In the rows, 128 means zero.
Where one turn sends some rows of the set: a few examples, then the rows asked:
K796: [107 145 164 156 138 115 138 156 125 115 143 133 128 123 158 153 101 115
 127 121 118]
K629: [111 127 147 142 158 129 156 146 135 125 121 121 110 124 151 117  90 108
 120 123 135]
K318: [108 156 182 137 154 124 153 145 134 117 109 136 120 102 145 120 103 122
 151 103 126]
K546: [124 133 149 129 150 125 155 150 134 136 118 146 135 134 144 130  94 128
 145 105 125]
K549: [112 148 158 140 149 130 152 173 133  97 112 128 122 134 158 132 102 119
 123 111 120]
K86: [109 149 166 138 146 133 155 150 138 123  88 127 117 105 153 136  95 127
 159 120 127]
K208: [120 158 150 133 149 123 159 162 142 132 119 125 128 133 156 143 117 113
 150 133 128]
K720: [119 162 176 147 146 121 150 138 137 119 107 124 120 107 165 121 110 110
 153 115 129]
K329: [113 128 167 153 167 128 148 149 138 117 139 134 120 112 152 151 104 102
 133 106 117]
K996: [116 124 154 147 151 128 156 132 131 129 132 130 122 116 150 125  93 117
 112 117 133]
K342: [112 113 152 141 154 125 156 145 134 131 131 133 118 101 149 153 101 119
 144 132 127]
K937: [107 136 164 146 153 128 162 141 130 127 139 129 124 104 141 135 106 123
 110 126 133]
K149: [112 160 154 137 154 131 163 146 140 131 133 136 134 122 149 147 123 126
 150 127 126]
K225: [114 154 164 142 150 129 155 169 136  99 121 126 126 124 160 147 116 117
 118 115 120]
K309: [106 122 152 149 145 125 157 163 131 125 125 128 119 107 150 140 103 125
 152 145 133]
K594: [105 141 152 147 151 128 161 161 136 121 122 115 111 122 151 117 100 113
 124 139 139]
K380: [116 128 156 171 150 131 144 148 136 112 131 134 126 128 166 125  97 110
 144 114 126]
K805: [116 144 154 138 151 132 160 139 136 133 132 149 140 122 143 137 109 136
 147 111 127]
K292: [ 98 150 158 144 148 127 159 154 130 122 136 120 117 114 144 132 107 121
 115 140 134]
K89: [ 99 171 169 135 149 125 143 130 133 117 118 130 116 116 154 127  99 117
 150 111 121]
K375: [106 150 156 132 148 133 146 131 138 124  94 130 116 113 156 143  87 123
 155 114 122]
K470: [115 159 175 137 134 111 140 140 126 120 109 133 122 115 156 122  95 120
 142 107 123]
K213: [115 137 155 147 155 139 153 159 136  97 113 135 124 133 158 124  99 121
 128 101 122]
K51: [106 160 163 135 131 124 146 144 130 124  96 128 121 110 156 146  93 130
 149 126 124]
K535: [102 129 148 141 137 119 148 149 126 129 136 132 120 112 152 154  97 127
 141 142 126]
K28: [111 154 169 130 147 126 152 140 136 127  97 129 120  98 151 156  99 125
 147 117 121]
K687: [114 115 144 152 141 126 150 140 131 130 127 132 121 116 162 137  94 121
 150 136 132]
K132: [114 158 175 125 155 114 144 143 136 121 108 125 112 110 153 135  99 103
 144 105 120]
K962: [119 149 164 145 139 130 151 128 136 127  95 130 126 103 163 144  98 126
 151 117 127]
K222: [115 141 156 147 159 142 152 141 138  98 124 138 129 127 160 136 106 120
 123  98 119]
K432: [128 141 148 127 150 118 157 166 138 136 109 131 127 137 151 132 101 113
 148 118 128]
K773: [ 99 122 140 137 154 128 151 152 134 126 126 129 110 119 150 143  89 116
 152 138 128]
K126: [107 137 172 161 151 122 153 183 131 110 129 131 123 115 149 136 105 116
 141 122 125]
K54: [ 94 139 152 149 159 130 141 166 134 108 132 132 113 135 149 134  87 109
 143 116 119]
K77: [117 150 165 149 151 135 154 148 136 100 129 132 132 121 164 149 118 120
 118 110 119]

K213 turns into K549
K470 turns into K132
Now find these:
K86 turns into K51
K535 turns into K342
K329 turns into K380
K432 turns into K208
K937 turns into K996

Where one turn sends some rows of the set: a few examples, then the rows asked:
K27: [124 120 136 126 134 111 110 134 115 113 118 119 128 114  94 139 126 134
 136 120 117 103 112 138]
K706: [127 144 135 126 120 127 101 107 137 120 115 115 139 112 125 140 116 137
 143 120 120 127 121 138]
K793: [138 115 143 104 125 149 143 119 117 132 113 151 141 128 111 136 136 116
 134 123 117 117 117 140]
K596: [125 137 133 122 127 134  95 114 138 118 110 119 133 121 120 144 112 145
 138 118 116 124 125 139]
K305: [141 116 140 107 126 151 138 116 121 127 113 153 134 125 109 132 142 119
 134 124 121 106 115 136]
K11: [127 124 146 126 132 129 120 126 121 126 119 168 132 138 111 121 141 126
 132 123 116 120 118 138]
K396: [139 129 152 113 139 154 115 122 136 130 110 108 132 126 117 148 125 146
 122 125 112 121 111 147]
K274: [133 120 171 119 129 138 127 115 111 133 114 139 120 126 107 125 132 113
 143 119 126 116 126 151]
K971: [123 140 141 129 117 128 106  97 135 123 115 108 139 125 126 135 122 142
 137 122 117 123 119 135]
K830: [121 127 146 123 122 103 118 127 105 124 118 109 136 133  95 137 125 129
 134 124 115 113 117 135]
K776: [124 125 140 124 126 109 109 128 110 116 114 117 125 133  88 138 128 137
 135 121 116 102 118 134]
K347: [149 162 140 121 118 132 111 121 134 127 118 122 142 130 119 143 139 137
 132 129 120 124 103 133]
K45: [142 139 151 128 126 146 120 109 137 120 113 111 134 135 119 146 143 145
 128 121 115 116  97 137]
K257: [145 126 142 103 118 149 133 113 116 130 112 152 131 134 105 134 143 118
 139 124 122 104 119 134]
K141: [120 121 142 126 129 104 121 132 110 120 121 113 139 114 101 137 123 126
 136 122 116 115 112 139]
K206: [146 151 141 105 132 139 107 132 134 137 115 119 140 121 118 145 122 137
 127 133 117 128 118 144]
K236: [143 125 146 100 119 147 138 116 112 136 111 150 137 138 106 137 135 114
 138 123 120 116 124 137]
K495: [129 123 155 113 132 131 119 118 117 140 118 151 125 131 108 111 138 122
 131 134 123 110 131 143]
K14: [121 133 138 125 123 134 100 103 136 122 110 112 133 134 121 139 116 150
 132 120 113 122 124 137]
K234: [131 120 160 130 129 137 128 122 116 120 115 157 128 133 108 135 135 116
 147 108 119 126 113 146]

K257 turns into K305
K14 turns into K596
Now find these:
K27 turns into K141
K234 turns into K274
K347 turns into K45

